What is the hidden score of each row? Scores go from 0 to 30, and 15 is about the middle. The score is a weighted sum of the row's numbers plus the product of two more (or one squared), each taken from its middle value.
[-25 -39 -17 -45 -40 -40 -37 -37   3 -28  -8  -2 -25  -8  16 -12  15  25
  12  36   5  31  54  19] -> 20
[ -5  13   5  -4  18  18   1  -5  10  -2  22  39  49  33  28  21 -10 -15
 -10 -10 -22 -35   2 -17] -> 14
[ -6  11 -12 -16 -45 -29 -31 -40 -18  -7 -50 -30 -39 -30 -16 -29 -19  -4
   7  30   6  34  51  30] -> 16
[  7  28   8  25  21  20  22   8   5  -5  -9 -22  -4 -27 -23  -9   0  -1
  -2   5 -16  21 -21 -19] -> 11
[-21 -38 -35 -37 -48 -40 -30 -34  -6 -18 -29  -9   8  20  -1  -7  37   3
  54  24  35  22  33 -20] -> 18
[ 20  35  23 -15   6  24 -21  29  12   2  10  -8  -6   1 -28 -13  13  15
   2 -32   5 -11 -32 -12] -> 21
[  8  37   0 -32 -12 -42 -13  -8  -3 -20  -4 -20  -7  -4 -11 -17  19 -18
  10  -4  18  34  38  32] -> 14
[ 30  20  13  -3  20  -5   4  12  19  21   9  29  32  57  42  21  19   0
 -25 -22 -23 -36 -20   2] -> 17
[ 10  17  33  17  21   0  16  21  14  -4  -4  -3  -6   4  -1 -23 -28  12
   9  15  -6  24   8  -6] -> 13
[ 14   4 -13  -6   1   4  -3 -10  14  20  28  43  21  54  25   6  -9 -27
  -7 -20 -35 -20 -22 -22] -> 20
[-23 -30 -19 -60 -57 -62   6 -28 -24 -19  -6 -18 -10 -27  29  31  29  29
  45  33  33  50  45  26] -> 2
[ 41  25  13  -7  15  39  33  15   6 -24  -5   9   0   1 -16 -31 -31 -13
  15  37  13   0 -12 -24] -> 18
[-25 -11  21  16  22  38   5 -12  12  -2  -4  -9  13 -14 -41  -7  -3   4
   1   6  -7 -12   1   3] -> 14
[  9  -2   7  21  -2  -3 -20 -28  24  50  51  32  46  24  25  16  24  22
 -25 -27 -20 -15 -10 -49] -> 20
[ 13  -1  21  -7  14  25  19  23   9   0  29  54  18  36  15  26  24  14
 -25 -31 -11 -14  -9 -19] -> 23
[ -8  20  22  13  29  30  35   6  36 -13  -1   5 -32 -15 -16 -29  -6  -7
  -3 -19 -21 -21   2  -2] -> 18
[-24 -32 -36 -60 -38 -42 -45 -36 -25  21  -8 -37 -25 -14   2  30  24  71
  31  44  19  38  30  21] -> 11
[  5  -2  12  32  23  -1  16   3  26   9   6 -29  13 -30 -16 -16 -24 -32
  21 -19 -12 -12  21   4] -> 17
[  3  28  30  21  35  16  11  15   7   1   8 -14 -20 -21 -18  -3 -17   2
  18  -9  -6 -15  13   2] -> 16
[-13 -23 -36 -36 -60 -30 -13 -37 -24 -26 -27 -19 -23 -10 -14  19  37  20
   9  23  17  43  42  32] -> 11
[ 11 -21 -20  -3 -13 -21 -32 -37 -25 -40 -15 -19 -10  -8 -41 -24 -18 -26
   6 -25   6  48   7  54] -> 17
[-43 -19  -1   0  17  51  11   4 -38  11 -15 -20   0 -17 -34 -12 -32   2
  -4  -8  -4 -11  -6 -35] -> 6
[-22   3   0 -11   3 -16  10  32  -2  21  40  38  35  42  47  26  -4 -37
 -20 -43 -19 -23 -12 -22] -> 12
[-24  13   2  14  35  24   4  23 -10  12  -9  -6  -3 -28 -28 -12 -15   0
  -5 -19  16  -6   8 -34] -> 12
[  6 -45  10 -21   1 -14  14  19  25  27  22  39  30  40  40  35   4   3
 -27  12 -21  -5  -7 -31] -> 14
[ 15  21  40   4  19  28  38  -1  33 -14 -10 -13 -17  -7 -26 -30 -32 -17
  23  -5 -10   0   2 -13] -> 15
[ 16  31  34  27   5  19   5   3   0  28  14  45  44  27  16  16  -1 -12
 -16 -29 -27 -18 -32   4] -> 22
[ 19  50  24  -2  23   7  20   4 -16  -7 -31 -15 -17 -20 -37  -1 -13  -4
  19  12  -4 -25 -14 -13] -> 13
[-16 -44 -35 -40 -15  -9 -31 -38  -8 -22 -24 -11 -28  16   9  22  48  15
  16  35  38  22  13  29] -> 16
[ 28  21  28  11   7   9   0  -7   0  36  47  25  33  34  58  32 -15 -17
   3 -19 -42 -38 -18 -22] -> 16
[-47 -13 -39 -44 -40 -28 -38 -29   0 -28 -16   2 -22 -12   6 -15   9  32
  22   7  16  20  32  32] -> 14
[ 14  18  22 -14  13  16 -19  -7  23  13 -22  -8 -17   4 -27 -23  10 -12
  11 -11  16  -2   1 -16] -> 24
[ 12  13 -21   6  11  -3  -7  21  24   4  31  22  32  35  47  20   6   8
 -25 -29 -67 -16 -19  -5] -> 11
[-26 -45 -32 -38 -31 -22 -31 -34 -46 -29 -26 -19  -6  -3  -2  12  24  23
   7  29  38  47  42  28] -> 7
[ -9  34  11  22  35   6   9  10 -19  21  -3 -41 -21 -25 -36 -18  -3  -3
  19 -27  -7  12 -29  -3] -> 8
[ -3   1  -7  14   4  -3  16  -1 -12   9  39  38  30  34  16  32  21  -6
 -17 -31 -21 -22 -45 -23] -> 12
[  5 -16  10  22  42  34   8  25   1  12  15 -15   3 -29 -32   5 -14   7
   5  20  -2   7  -7  -8] -> 10
[  4   8  28   8  32  23  14  24  10 -14  -8 -11 -23 -22  -2  -1 -14  -1
   1  47  13  -5 -12  -5] -> 13
[-15  -9  16  13  35   8  24  18  31   8  -4 -18 -25 -28 -34 -25  -3 -24
  15 -17   9   4 -19  -7] -> 13
[-23  -8 -41 -60 -33 -44 -22 -43 -24   4 -14   2 -10   9 -10   4  32  34
  31  43  35  40  16  14] -> 9
[  7 -45 -32 -52 -48 -34 -42 -10  -6 -24 -32  -2   3   1   4  51  41 -10
  22  44  44  26  29  44] -> 19
[-31 -49 -30 -52 -37 -47 -31 -54 -34 -25  16 -15 -23 -19  25  -3  16  30
  23  36  54  41  43  46] -> 7
[ 21  -5  17  21  22  13  18  14  10   4  -1 -12  -8  11   1  -5 -29 -35
 -22  -4  -3  -9   3  25] -> 17
[ 21  25  -1  30  25 -10  12  17  -5  19   1  13  -6   3  12 -29 -25  11
  19 -12  -2  -8 -16 -12] -> 15
[ 27   2  35  34 -11   5   8   9  33   6  26  39  30  31  44  26  -3  19
 -13 -44 -30 -48 -34 -19] -> 22
[-27 -17 -36 -60 -38 -39 -45 -33 -30 -44  -6 -28 -37   8  40  20  36  31
  37  34  52  30  18  37] -> 11
[ -6  17  25 -17  -5  -8  13  -7  37  24  31  43  17  32   9  12  -6 -24
 -29 -40 -17  -3 -37 -16] -> 18
[  8 -19 -11  -9 -36 -44 -42  -4  -6 -46 -16 -28   0  -6 -38  -1 -25  -3
   5  27  24  15  33  43] -> 24
[  7 -16   2 -37 -22 -17 -14 -10 -49  23 -17 -25 -25  -7 -35 -13 -36 -12
 -11  -4  22  55  46  48] -> 12
[  2  35  19  22 -10 -15  -4  22  -6   3  20  29  42  24  19   8  11 -11
 -28 -29 -28 -24 -18 -17] -> 18
[-29  27  11 -12  16  14   5  -5  22  -2  13  38  30  16  44  16  10 -17
  -3 -12 -40 -26 -34 -17] -> 11
[ -5   7  16   4  10  21  15  18  26 -48 -18 -37 -39 -25 -36 -58  -1  22
 -11  -9   2  16   5 -12] -> 13
[ 11  18  -5  -6   6  -3  16  20  20  28  26  11  23   9  37  31  23   0
 -30 -43 -40  -6 -19 -10] -> 9
[-13 -13 -41 -47 -32 -41 -32 -34 -23 -28 -19 -30 -11 -35   9  -5  26   4
  12  56   9  33  22  24] -> 8
[ -2  -8  33  29  12  19  13  10  -9  20   1  -9 -20 -19   6  -8  -8   6
 -12  23   3  14 -18 -35] -> 13
[-21   3   5  16  19  -8  37  20  12  -4  10 -34   4   4  -5 -26   9   5
  12  -5  18 -19 -29 -34] -> 8
[-14  36  -2  31   1  18  12  22  -8   9 -13  -3 -22 -30 -18 -48 -20   0
  -3  24  -8  -4   9 -11] -> 15
[ 34  13  20  -3  28  22  18  13 -17  12 -15  -6 -19  -9 -14 -36 -18  13
 -15   3   2 -13   2   0] -> 13
[  9 -28 -15  22  17  34  29  40   0  -3  -7  -7   9 -24 -29  -2  -4  -7
   3   0  -6 -14  -7 -14] -> 12
[ -3   7  14  35  11  17   0  11  10   7   1  -3   9  -9  -5 -11 -41  -1
 -24  12  12 -11   3   3] -> 23
[ 14  19  21   4   3  -2   8 -26   4   1  30  40  48  49  17  32  14  13
 -24 -10 -43  -8 -28 -38] -> 12
[-44 -53 -41 -24 -39 -46 -35  -6 -31 -21  -8 -29   7  -8 -17  -5   4   8
  23  20  23  60  30  35] -> 7
[ 20 -10  -3   3   0  18   7  25  11  42  41  32  26  32   7  17  11 -14
   2 -11 -19 -38 -20 -23] -> 21
[  3  -4  -9  13   8 -11  -7  21  26  22  20  39  44  17  19  25   9  18
  -6 -39 -35 -18 -32  -7] -> 16
[  7 -17  31  20   4  21  28   7  21  -7  -6 -32   3 -15 -31 -29  -3 -10
  23  23 -11  -3   4  -9] -> 13
[ -1  -8 -32 -32 -53 -22 -37 -11 -10 -25 -13 -16   4   8   9 -19   9  26
  42  24  46  39  22  13] -> 17
[  8   7   1  32 -11  23  -1  17  21   3 -32 -39 -41 -36  -2   5   2 -11
   2  21   5   0   9  -7] -> 19
[ 13  -1  11  17  33   7   3  19  -5 -15 -30 -16 -24 -27 -32  -2 -24 -18
  -2   2 -10  -8  -8 -25] -> 14
[ 12  23   0   9  18  -5  33  34 -44  -6  -3  -3 -33 -38  -5 -13  -6  -8
  -8  -3   7 -12  -1 -21] -> 9
[-22 -39 -30 -55 -22 -30 -26 -23 -15 -28 -23 -12   7  22   8  57  18  22
  33   9  36  46  30   4] -> 9
[ -2 -14  14  27  -8  45  25  35   8   0  -4 -36 -17 -12 -16 -29  -5   8
 -21 -10  -8 -22   2  19] -> 14
[ 18  -8  40  30  27  -2  16  -1 -12  -5 -29  21 -14  25 -29   6 -21 -18
 -14  -1  -6 -14 -11  -8] -> 22
[ 16   4  -8  19  27  31   3  -1  13  10 -12 -23   4  18 -19 -20   7 -39
   0  -3  28 -14   8 -28] -> 19
[  5  -1 -20   3  22  15   0  44   6  22   5  34  18  39  13  22  23 -11
 -12 -13  -8 -41  -9 -12] -> 20
[ -4  -3 -29 -25 -29 -25 -30  -8 -40 -31  14 -44 -59 -14 -31 -14  -7   6
  13  12  30  33  58  29] -> 21
[-17 -42 -58 -32 -48 -46  -6 -20 -30  -6  -9 -23  -6  -7   2  24  18  26
  27  25  30  24  20  21] -> 6
[  2  35  16   4 -16  -1  -3  -4  -3  32  26  -5  50  22  23  -6  12 -20
 -12 -36 -20  -6 -16 -16] -> 16
[ 10  33   9  -2  -1  13  21   9  16  15  46  18  45  50  34  -1   6   5
 -41 -51 -12  -6 -20 -42] -> 12
[  7   1  24  -2   1  18  18  21  -2 -29   3   5 -26   3 -17 -21  -6 -22
   7  14  -6  20  24  -1] -> 21
[  8  -3  -5  29  23  16   7  25   7 -17  21 -19  -5 -18 -25 -35 -27  -1
 -15  -7  16  -4  -6 -24] -> 15
[  9  -8   9  -4  16   8 -11  39  26  -7  20  13  41  13  43  29  -2  12
   4 -43 -39 -38 -11 -16] -> 14
[  1  32  13  33  11  19  22   2 -12   7 -16  -5 -41 -19 -27  21  14 -24
  -4  43  -7  26   4 -14] -> 15
[-22  -2  26  -3 -11  -5 -15 -14  19  26  36  35  44  22  52  22  10  -5
 -41 -30 -25 -37 -18 -30] -> 16
[  3  10 -20 -19 -15  -1  21   7  -1  27  16  12  30  23  31  21  13 -15
 -20 -44 -46 -29 -27  -3] -> 9
[ 17   5  -7  -4 -11  11  -4   8   5   3  27  14  35  24  34  22   0 -24
 -10 -41 -14 -17 -33 -41] -> 15
[ -4   9 -29  12  13  29  17  26  13  16  -2  42  15  43  22  11  12  -7
 -18   0 -46 -38  -8 -19] -> 18
[ 31  -2  -3  23  32  31  27  21   9  -8 -48 -17 -30 -25 -14 -29 -16  22
   8   9   9 -13  -5 -10] -> 14
[-10  23  21   3   1  53  29  23   6   7   7 -31 -19 -21 -35 -20  -7   0
  -4   0   1  -9 -13 -25] -> 12
[  2 -16 -16  -1 -25 -27 -21 -30 -33 -29 -14 -44  -3 -32  -3   2   3  -2
 -29   6  18  38  14  47] -> 20
[  7  17 -23   5  11   0  35 -10  24  -9 -11   0 -18 -20 -10 -19 -21 -11
  14  23 -12  -5 -13 -32] -> 12
[-21   4 -18   9  12   9  11  13  -8  -7  -4 -24   0  -7 -12 -13 -34   2
  14  -7  18 -16 -18 -31] -> 10
[  4 -15  31  21  21  31  19 -17  -3   2  -3 -15 -13 -19 -28 -26 -34 -20
   3  19   8   5 -24 -17] -> 14
[ 26  22  38 -10   4   5  29 -19   3  16  42  22  31  39  14  13  14 -13
 -19 -41  -5 -30  -9 -26] -> 15
[ -7  10 -13 -19 -11 -29 -27 -22   8 -23 -18   2  -3 -16 -24 -24   7  10
  13  13  30  31  50  64] -> 21
[ 11  37  19  14  44  27  12  22   9   5   6 -45  -9 -24 -32  -9 -19 -18
   4  -8  13  -9  10  -5] -> 14
[-32  -6  12   7  49  -2  13   6   8 -14  24  -4 -11 -20 -31 -10 -16  -5
   5  -2  22  -8   3 -42] -> 12
[ 28   3  10   9  14 -21 -11  34  16  23   6  39  44  45  29  10 -12 -16
   6   8 -21 -37 -22  -3] -> 21
[-31 -40 -36 -41 -30 -47  -5  -7 -45 -35 -30 -22  17  23  17   6   3  32
  23  39  44  36  39   6] -> 1
[ -6   2  -7 -26 -33 -26 -20  -2 -34  -8 -49 -23 -15 -17 -22 -13   1 -21
 -15  25  31  23  42  61] -> 21
[ 13   6  15  15  39  40   5  22 -15 -13   0 -29 -17 -18 -25 -31 -28  -1
 -12 -10 -11  14  28 -22] -> 14
[ 22 -10  29  22  44   3 -10  38   0  -2 -13  -3 -21 -20 -29 -32 -35  -7
   9  12  14 -14 -15  13] -> 20
[  5  -2  30   7  21  18  31  14   6  26  40  15  36  40  24  21  34  11
 -13 -18 -31 -40 -14 -15] -> 12
[ 13   7  18  34  20  12  20  -6   1  -5 -24  -3  14  -3 -20 -26 -17  14
  -5  -5   0   9 -24 -29] -> 14
[ 13  21  25  17   4  25  14  -4  26  22 -16   8 -26  -4  -6  -9 -13  -3
 -28  19   4  21   4 -22] -> 19
[ 15  27   6   7  42  18  17   4  10 -17 -28   0   4 -14 -32 -28 -13  -1
  16 -25  -7   9 -15 -13] -> 13
[ -7  27  13   3  10  39  19   3   8 -16 -18 -14 -17 -18 -17  -7   9   8
  17 -10  -2 -18 -21  -9] -> 13
[-13 -16 -40 -23 -46 -36 -22 -33 -21 -23 -15 -26 -16  -5   1  31  40  44
  20  21  47  23  28   7] -> 11
[  5  11 -24   1 -44 -23  -4 -51 -18 -28   4 -45 -12 -23 -12 -15  -9  -7
 -17  -3  35  29  54  42] -> 22
[  2  18  35  18   3  -1  14  22  34  15  -5  34  33  31  10  13   9 -21
 -17 -24 -40 -59 -32 -33] -> 21
[-16 -29 -38 -30 -28 -32 -27 -51 -21   3 -19  -9 -34  -1  18  34  17  30
  35  39  67  14  18  10] -> 15
[-13  -1  15  10  15  14   1  20  22 -12  -6  -2 -17 -29 -12  -4 -31 -15
 -15   3   0  21  -9   7] -> 16
[-25 -27 -52 -26 -54 -27 -44 -39 -26  -7   8   9 -10  -9   7  -3  43   2
  55  52  23  19  45  20] -> 19
[ -9  14 -36  22  12  22  24   8   2  19 -39 -11 -23  -6  -9 -23 -21 -10
 -19  43  -9  22  -1 -13] -> 11
[ 31  11  23   6  -2  -8  -6  15   0  24 -16 -17 -13  -7 -10 -16 -10 -15
   3   8   3  11  -9 -14] -> 18
[ 23  14 -10   6  25  25   9   5  -6  11  -2 -10 -41 -10 -10  15  -3  14
 -11  11   5 -22  13 -10] -> 19
[-16  24  -2 -10  19   1   4   9 -14  38  20  11  46  20  28  23  -4 -20
 -15 -14  -6 -21 -10 -18] -> 11
[ -2   8  -4  15  29  11  24 -10   5   1 -24 -10 -12 -25 -23 -18  -6  13
   4  32  -2  -5  11 -10] -> 10
[-41  -1 -42 -57 -28 -35 -33  -5 -12   6 -11 -33  12  22  -3  -1  28  11
  22  27  34  42  39  34] -> 8
[  1 -35 -34 -30 -40 -69 -38 -30 -52  27 -26  -2  -6   2   8  17   1  55
  33  30  36  50  22  11] -> 11
[  5   3  17   6  41  37  28  21  17  15 -23 -35 -12   1 -31 -14 -26  21
 -19  12  -9 -14  -7  -6] -> 9
[-13 -14 -19 -10 -15 -24 -27 -21 -42 -49 -23  -4 -27 -12 -28  10  -5 -21
 -25   9  16  33  45  63] -> 14
[-18 -32 -37 -56 -23 -52 -40 -26 -27 -38 -40 -26  -3 -19   0  24  27  11
  14  27  23  23  25  43] -> 8
[ 24  -3  29  36  16  11  11  -6   9 -35 -13   6 -37 -16   1 -11 -15 -11
  -1 -18  -1 -10 -13 -17] -> 22
[  2  21  27   6  18  11  21   9   2 -15 -11 -15 -21  -6 -24 -30 -31 -17
   3  14  -1   2 -17 -22] -> 12
[-22   6   3  36  22  -4   3  -9  21  -2  -5  16 -27 -16  -9 -28   7 -13
  29  22  25  -4   7 -12] -> 21
[-26   8 -14   4  -6  -1  -7 -13   0  20  14  53  10  52   1  38  21  17
 -22  -3 -13 -24 -37 -34] -> 22
[ -3  14  16  10  30  23  -6  21   6   2 -11  -2 -12 -32 -28 -10 -28  14
  -1  -3  -2   4   6  -8] -> 15
[-40  23   7  35  12  24  40  10 -29 -18  10 -41 -12  -4 -24 -29  -3 -15
   6  15 -16  -3  -7  19] -> 5
[-17 -41 -19 -37 -47 -24 -42 -31 -33 -34 -33 -21  -2   8  26  25  25   4
  59  48  23  24  22  26] -> 12
[ 24  -3  32   6  -5 -11  36   6  34  14  30  37  23  23  37  25  31   6
 -22 -13 -14 -15 -19 -27] -> 16
[ -5  -1  -8  -8 -23 -27 -30 -30  -4 -36  -9 -22 -10   7 -20 -15 -12   7
  18   7  26  25  64  46] -> 18
[ 36   9  25  23   9  13   9  16  30 -11 -23 -32 -14 -13 -44 -38 -13 -11
   9  -1  18   2  -4  -2] -> 23
[-29 -37 -57 -17 -37 -45  -8 -35 -28 -31 -17   5   9 -22   3 -17   5   5
  49  19  30   5  51  23] -> 11
[ 15  13  -9   0   3 -25   0  -2 -20  22   8  29  31  31  53 -20  18  -9
 -15 -17 -27 -30  -9   5] -> 13
[  8  -4  12  20  32  33   3  20  -1  21  12 -26 -34 -37 -15 -14 -12 -21
  -6  -8  20  17 -19 -13] -> 14
[  8  -5  29  24  10  11  28  18  12  10 -20 -26 -14  -6 -29 -17  -8 -15
   2  -7  -6   2  -2  -9] -> 14
[  9   3 -10  -5   0  -3  19   8  -1  35  22  36  20  59  27  27  -5  -1
  -8 -37 -48 -21 -21 -13] -> 17
[-15  -8  25  37  29  -1  32  -5   4 -17  -6 -45   2 -12 -10 -26 -19  -9
 -29   3   8  10   0 -14] -> 9
[ 11  13  38  11  11  -1   9  19  18  -7   0 -21 -10   0 -14 -37 -10 -21
  -8 -10 -10  -8   8  -2] -> 17
[ 31  16   6   9   6  15  -6 -10   9  15  40  40  50  10  26  17   4  22
 -12 -44  13 -37 -28 -40] -> 21
[ 23   2  28   5  40   7   4  34  11  -7 -15  -4  -6 -24   6 -48  -2  -3
   1  -3  -6 -13 -16  19] -> 16
[  7   9  -3  34  16   1  18  18  16  -6  -2  28  36  24  23  22  15 -10
 -21 -14  -2 -29 -33 -12] -> 22
[-24   9 -60 -20 -52 -31 -54 -43 -47  -8 -29 -45  21  40  16  14  29  20
  55  38  31  36  15  15] -> 11
[-27  -9  -7 -31 -39 -33 -37  -5 -12 -37  -2 -15 -22  -5 -17 -51 -12  -5
   1   9  20   2  29  60] -> 18
[ -3  -1   6 -10 -54   2 -21 -33 -12 -22 -15 -29 -29 -15 -13 -11 -25   5
  -7 -11  34  31  60  42] -> 19
[ -8   4  20 -11  -4 -11 -11  27  -1  14   0  17  15  20   2  43  18 -11
   9 -27 -30  -9 -17 -25] -> 21
[ -5   0  -2  18   7   4  21  20  11  11  17  17  41  24  28  32  14  -2
 -34 -32  -6 -22 -28 -19] -> 14
[ -7  12  10  -5  21 -16  21 -10   9  14  25  31  39  19  20  30 -17  11
 -40  -3 -15 -34 -25  -1] -> 15
[ 25   3  19  34  25  28  13  20 -17  13 -21 -21 -31  -3 -24 -23 -12  -4
 -22   1  -3  -7  -6   5] -> 17
[-18 -25 -33 -44 -53 -53 -28 -10 -31 -19 -20  -7  12  -7  11  37  22  58
  43  32  27  33  23   6] -> 7
[  6   4  10  24  26  24  35  16   9  -1  17  -3 -27 -26  -2  19   3  14
  22  24 -12 -20 -24  -2] -> 11
[ -4 -48 -72 -18 -38 -30 -54 -69 -40 -25  10 -11 -20  21   1  30  25   5
  41  46  50  55  28  23] -> 16
[ 11  16   5  23  -1  10  17  -3   6 -15  11  18 -29 -22 -18  -3  14   0
 -13 -23   6  -9 -20  -1] -> 19
